Turns, then the turns between two rows, first turn first; the first pair answered:
N:
[-4.4  2.2 -3.7  0.2 -2.4 -7.2  1.4 -4.0  5.6  1.9]  ->  [-1.9  8.9 -1.0 -3.5 -0.1 -4.3 -2.9  1.1  0.8  4.6]
[-19.8  -6.8 -27.0  -9.6  -7.9  -6.0   3.4   5.6   6.2 -21.3]  ->  [-25.9   1.5  17.6  -9.0   7.2 -10.9 -11.8 -20.8   7.6   8.0]
[15.8 -9.9 -9.4  3.4  1.2  4.9 11.7  5.0  1.6 -9.6]  ->  [ 10.2  -6.3  15.8   3.7   9.4   2.8   4.2 -11.7   2.4   6.8]
[ -7.4  23.9 -28.5 -16.3 -17.5  22.9 -12.4  18.6 -19.3 -17.2]  ->  [-25.8 -14.3  -5.1  14.7 -10.9  -5.9   3.9 -38.7  24.0 -13.6]
Q:
[ 2.9 -2.7 25.3  7.6 -0.4 -4.8 10.7 16.3  6.2  7.8]  ->  [ -3.1  -6.4  -0.6   6.5 -10.6  -3.3  17.2  25.1   8.4  -6.3]
[ -4.4 -17.8   8.2  13.2 -17.3 -13.0   0.4 -22.0  16.8  -7.4]  ->  [ 24.6 -13.1  25.4  16.6  -6.8 -10.0   0.7  -4.6   1.5   4.4]
[ -7.1  -8.3 -12.6  -5.8   0.4  11.6   4.1  11.8  11.8 -13.9]  ->  [-14.7  -5.4  13.8  -4.9  10.4   7.8  -2.7  -9.1  15.6   2.5]
B:
[21.1 -1.0 -6.8 -2.9 12.5  6.6  7.5 16.7 -6.3 11.5]  ->  [ -6.1  -9.5 -25.0  -2.8   3.5   1.5  12.8  -1.4  13.5  -4.7]
[ -4.3   6.6   0.9 -15.9   2.3   2.0 -12.8   9.3  -7.9   0.1]  ->  [ 8.5 -4.2 -7.7 -3.8 -1.5 -0.4 -2.7 18.6 -5.9 -8.7]
[-41.3  12.2 -36.4 -13.2  -9.7   0.5 -11.5 -12.4   6.9  -4.8]  ->  [  5.8  30.9  -2.6 -16.2   9.4  10.1 -23.5  17.6 -29.2  24.1]
[  6.6 -14.4  11.8  15.6  -1.6  -4.1  21.5  -5.3  -2.8   0.1]  ->  [-15.3  -9.4  12.3   7.9  -4.7  -4.3  13.6 -18.6   2.0   2.1]
J:
[ -3.5 -26.9  -8.5 -17.4  -0.9 -22.5 -10.9 -28.6 -10.3 -12.2]  ->  [ 19.1 -33.8  -6.3  -7.3   3.6 -25.3  -2.4 -19.6 -15.5 -10.4]
[  1.9   2.3   6.1  -6.2  -0.7   3.5   3.3 -11.3  -5.5  -3.4]  ->  [ 9.3  1.1  7.4 -3.7  0.1  2.7  3.8 -8.6 -7.4 -2.7]
[ 40.0 -15.5  11.2  25.1   7.5  -2.2  11.6  17.9  -5.6   6.0]  ->  [  5.8  14.4 -28.5 -13.6 -11.3  17.9  -4.8  32.4 -16.7 -11.4]
Pairs:
Between the rows of a pair lie 2 to 3 turns.
[  6.6 -13.0 -22.6   5.9  -7.9  -2.7  16.0  15.2  20.0  -8.3]  ->  [ 22.4 -12.4  -9.9   8.4  -0.8  -1.2  15.2  20.8  11.5   0.4]
B, Q, B
[-21.9 -11.9 -18.5  -5.4  -8.9 -18.9  -1.2 -11.3  27.5  -9.2]  ->  [ 23.1   4.7 -19.3  -9.7  -2.7  -3.0  -5.7  36.4  -7.4  -1.4]
Q, N
[-21.3  11.1  12.0  -4.0  -0.9   3.6 -22.9 -19.7   1.2  12.5]  ->  [  9.3 -14.3 -25.0  15.9 -14.1   1.5   5.5  11.5   3.2 -16.5]
Q, B
[-25.3  -3.2  21.8 -11.8   5.4  -3.5 -10.0 -19.0   9.3  11.0]  ->  [ 23.5 -19.4  -2.1   6.8   0.8   0.5  13.3  27.4  -4.8  -4.7]
B, N
[-12.4  -6.0 -14.4   2.6 -11.3  -6.3   8.5  -4.0  11.9 -12.4]  ->  [ 13.6  -6.8  17.7  11.6   2.8 -10.1   3.8  -3.1   2.4   8.0]
Q, B
[-38.5  12.1   1.0 -17.9  -8.6   1.2 -13.5 -26.1  14.2  -5.0]  ->  [-15.8  -3.7  30.3   5.4   3.8  -9.0  -6.7 -35.6  16.8   9.4]
N, J
[  4.9  10.8  26.2   4.9  12.3 -10.9 -13.3 -10.2  -7.0  35.3]  ->  [  5.8 -22.4 -20.2  25.8  -8.4 -20.1  20.9  -1.9  16.4  -2.4]
B, Q
[ 11.1  12.0  -7.3  -6.9   1.8   3.0  -4.7  12.9 -17.1   4.3]  ->  [ -5.5  -9.7 -17.9   5.4  -2.6  -9.1  10.6  -9.5   8.8  -8.9]
Q, B, N
[-22.2   5.2   9.0  -3.5   0.7  -1.5   2.4 -17.2  24.8   2.7]  ->  [ 10.4   7.1 -16.6  -4.5  -5.7   8.8  11.0  27.7   5.6 -10.8]
B, Q
[-32.0   6.7 -23.6 -19.9 -20.7  -5.9   0.4 -29.2  15.5 -17.6]  ->  [ 12.2  -3.0  39.6   5.9   8.1 -17.0   0.5 -35.6   6.1  20.4]
N, J
[ -1.8 -32.4   6.0  24.6  -3.4 -14.5  17.3 -28.5  31.5  -5.2]  ->  [-42.1  -2.8   4.6 -10.8  -7.0  -1.0  -7.0 -39.1  24.2  -1.6]
Q, Q, B
[ -2.4   3.7 -31.0   5.4  14.5   3.9   8.4  22.7   1.3  -5.7]  ->  [-22.0  21.4 -13.7 -10.1  19.0   9.0  -9.7   8.0  -0.4  10.3]
Q, N
[ 17.0   4.9  30.4  12.1   7.7  -7.4  -2.1   4.9 -12.1  26.2]  ->  [-32.0   0.2 -23.7  -1.5 -18.3  -6.9   4.2  -6.5  11.8  -9.2]
N, B
[-15.1  10.4  29.1  -5.5  23.7  -4.5 -16.4 -26.4 -13.8   2.8]  ->  [ -6.2 -10.4 -33.1   6.1   1.2  -6.9  10.2   4.8  -5.2 -39.2]
Q, B
[-23.8  31.6 -23.8 -31.9  -9.3  20.8 -17.6  11.3 -20.1  -5.4]  ->  [ 45.7   3.4   5.1  10.0   7.2   6.9   5.3  35.1 -28.2   6.3]
N, N, B
[ -0.1   8.2  23.8   4.3  11.6   2.7 -12.6 -10.8 -18.3  15.6]  ->  [-11.0 -11.8 -27.6  12.9  -7.2  -2.4   8.2  -1.3  -2.1 -19.2]
J, J, N
[-15.3  -8.6  -3.5  11.1  13.5 -15.9  23.3 -29.6  26.7  11.6]  ->  [ 13.3  18.0 -32.9 -12.5   8.1   8.6  15.6  28.8 -12.4   2.4]
B, N
[-33.6 -12.8 -16.3   1.6 -10.2  -3.8   5.1 -29.8  13.5 -21.1]  ->  [ 11.2  14.7 -17.0 -13.7  -2.1  18.4  -6.7  27.0 -30.7  -8.9]
B, Q
[-26.6  16.4  21.3  -9.3   9.4  -1.4 -15.3 -30.6   1.1  14.8]  ->  [ 15.6 -24.7 -17.8  25.1  -3.0 -12.5  24.7   4.4   9.9 -17.8]
Q, N
[-15.6   3.8 -16.9  -7.9 -10.0   3.2   0.4  -6.3   9.1 -12.4]  ->  [ -3.3  16.7  -9.7 -13.9  -4.6  11.2  -8.0   9.1  -6.9  -3.8]
B, Q
[ -9.4  24.1 -18.5 -28.6  -6.7  25.0 -15.6  17.1 -15.2  -5.4]  ->  [-31.6   1.4 -29.8 -13.7 -15.0  11.0  -2.8  -9.5  13.8 -20.4]
Q, N
[  7.3   0.8 -22.3  14.1 -12.0   8.5   7.6  -3.7   6.9 -21.8]  ->  [  8.2  24.5  11.9   0.4  -0.2  16.6 -16.0  -5.2 -10.5   4.9]
B, Q
[ 27.6   5.8  18.5   4.3   9.1  15.3 -10.8  20.7 -23.2   1.9]  ->  [  1.0 -26.8  16.9  26.1   4.7  -8.0   7.0 -24.0  17.9  -9.7]
J, B, N
[ 50.5   9.6  15.5  21.9  17.3   7.5  14.0  41.5 -27.1   4.5]  ->  [-38.9  27.8 -46.1 -17.7 -17.2  15.8   4.9  15.3  -2.0 -30.1]
B, B, N
[ 16.3  -4.5  25.0  22.1  10.7  -7.9   1.6 -20.8   4.4   4.7]  ->  [25.7 -3.6 24.1 21.5 11.1 -5.4  4.4 -9.4 -2.2  6.5]
Q, N
[  0.8  17.1 -12.7 -16.6   4.2  17.9  -3.7   8.6  -6.8  -1.9]  ->  [22.5 -8.2 12.7 12.1 14.4  2.3 10.0 -4.0  2.3  5.3]
B, N, Q
[ 12.5 -15.5  19.3  14.0   4.2  -8.7   2.6 -13.7   8.4  10.2]  ->  [ 28.5 -15.7   4.2  14.4   1.0  -5.3   9.2   8.4  -0.2   3.3]
B, Q
[ -9.3 -16.7   4.2   0.2  -5.1  -8.3   6.6 -11.3  10.8  -3.2]  ->  [  8.3   2.4  11.9  -9.8   0.9   4.6  -5.9  11.5 -12.3   7.8]
Q, B, N
[  5.1 -13.6 -19.6  13.5   6.9  -2.9   7.7  16.7  -4.6 -20.5]  ->  [-26.0 -10.8 -15.7   4.2   5.5  -5.5  -0.1 -10.1   8.3 -18.9]
N, Q, B
[-28.3  21.8  11.3  -8.4  -0.1  10.5 -30.6  -1.3   4.4   7.5]  ->  [-11.6  27.3   0.5 -10.5  -2.0  15.8 -29.0  21.6 -10.0   1.6]
N, B
[ -8.9   0.8 -33.2  -0.2   5.1  15.0   4.9  23.4  10.9 -19.7]  ->  [ -8.1 -22.6  -9.4  22.8  13.3  -1.7  13.4  -5.2  30.9 -11.2]
B, B, N
